(in the rows, 128 means zero)
Where one turn sends some rows of the set: a few examples, then the rows asked
Nolu: [136  87 119 116 114 144 165 139 120 141 130 171 100 146 138 147  89 136
 151 129 128 114 145 145 141 131 142 126 140 110 137 115 133]
pugip: [130 115  89 124 128 143 131 117 103 126 144 135 145 124 128 117  82 119
 155 132 117 104 145 107 120 136 151 119 120 111  99 114 163]
Pof: [105  96 114 127 119 137 147 127 145 124 144 120 131 115 148 150 114 107
 163 111 144 103 117 130 143 125 126 113 174 129 125 130 143]
baz: [117  95 129 140 117 149 162 105 142 120 137 137 108 137 152 137 108 126
 152 126 106 110 154 119 149 136 132 123 155 129 134 112 113]
lus: [ 97 107 134 136 149 123 131 132 130 131 132 138 141 121 134 140 113 122
 152 104 127 122 146 138 138 149 118 112 111 104 121 122 113]
Rotep: [111  93 119 130 120 150 156 143 148 113 109 138 113 118 134 149  98 126
 160 124 136 122 132 107 134 129 136 101 179 147 134 126 131]
lof: [127 112 100 141 132 115 136 133 113 157 110 131 158 141 134 139 102 124
 145 134 113 101 122 112 126 133 141 123 126 111 137 125 161]
zar: [123 107  99 139 138 112 139 142 115 149  98 131 153 134 133 147  92 116
 144 131 115 103 119 118 130 132 140 134 127 114 139 117 157]
Kov: [118 113 101 119 106 154 125 120 120 154 132 137 158 132 133 124 115 154
 150 141 106 116 134 125 121 144 155  92 144 112 142 122 147]
Faten: [131  93 119 107 103 142 162 137 121 139 134 168 109 144 134 149  95 145
 147 131 128 119 149 141 149 131 145 124 138 114 142 108 137]
Rup: [113 126  94 109 128 131 140 135 121 121 147 162 174 134 134 147 104 121
 163 124 119 111 149 134 128 151 132 130 117 105 119 109 138]
Rofi: [133 105  91 144 129 142 157 150 127 150 110 145 111 124 151 148  80 140
 155 130 105 112 159 124 111 135 159 125 125 143 125 125 128]
faz: [112 107 122 143 128 143 161 110 153 123 141 136 123 141 158 128  90 124
 162 127 128 105 148 119 148 130 145 107 156 140 110 125 114]
Liro: [129 105  85 124 128 149 137 114  99 131 134 131 130 118 126 111  73 122
 155 134 119 108 145 108 117 137 159 114 128 121 101 113 157]
tidem: [108 110 131 126 136 139 121 119 116 112 108 148 137 119 112 117 104 117
 167 135 133 122 136  92 138 142 131 110 130 117 116 126 120]
Domez: [ 98 112 138 135 133 129 135 138 125 144 106 141 138 108 129 127 118 119
 162 110 123 111 137 136 123 144 125 119 121 121 135 122  94]
Zabu: [116 121  96 109 131 133 132 136 121 120 139 155 178 127 135 152 109 115
 159 119 110 107 146 130 126 146 136 136 113 108 118 119 137]
zoke: [104  97 111 137 108 131 155 120 141 113 146 119 132 111 136 143 116 108
 155 100 125 109 138 143 117 127 120 116 171 139 128 112 134]
kupu: [ 98 108 116 130 140 133 117 129 125 132 101 134 142 117 116 120 124 111
 171 123 130 120 134 105 117 137 130 100 127 140 119 131 131]
nota: [104  98 109 129 130 142 151 149 151 108 123 151 104 119 140 137  89 111
 180 105 126 114 147 116 132 133 137 115 166 144 115 124 120]
Zev: [124  92 108 120  94 139 151 157 142 133 129 136 133 120 140 131  86 125
 150 122 120 119 139 165 105 130 127 103 151 138 105 102 158]
sibes: [106 107 137 113 121 169 137 115 113 121 122 125 131  91 124 126 114 129
 151 134 137 125 145 121 119 144 128 103 126 127 111 109 115]
tukaz: [129 100  91 138 116 147 164 159 128 147 116 144 112 121 152 141  78 140
 152 121 105 118 160 133 103 134 157 119 130 143 125 114 130]
Nom: [126  98 101 119  92 137 145 151 141 135 129 147 140 121 146 127  90 131
 162 113 117 119 141 168 106 131 126 104 148 140 114  96 154]
kedod: [132  96 105 119 105 147 157 161 113 122 121 139 119  97 134 161  74 134
 146 118 126 125 133 131 120 132 138 133 153 103 134 108 149]
Vopu: [119 115  99 121 106 155 132 109 116 153 125 137 161 126 129 122 109 152
 145 138 105 117 137 114 118 145 156  96 145 108 133 130 139]
piz: [133 105  97 122 108 140 146 157 114 118 120 127 125  88 128 158  72 131
 149 121 126 122 130 127 118 132 139 130 157 105 122 115 155]
Denu: [111  92 126 139 125 164 126 109 119 136 137 127 140 102 133 123 114 140
 143 129 137 124 137 123 122 153 118  82 130 122 121 124 124]

Rofi moves to zar
sibes moves to faz
Nom moves to Kov
Now find these:
Zabu moves to Zev
Rotep moves to tidem
lof moves to kedod
zoke moves to Denu

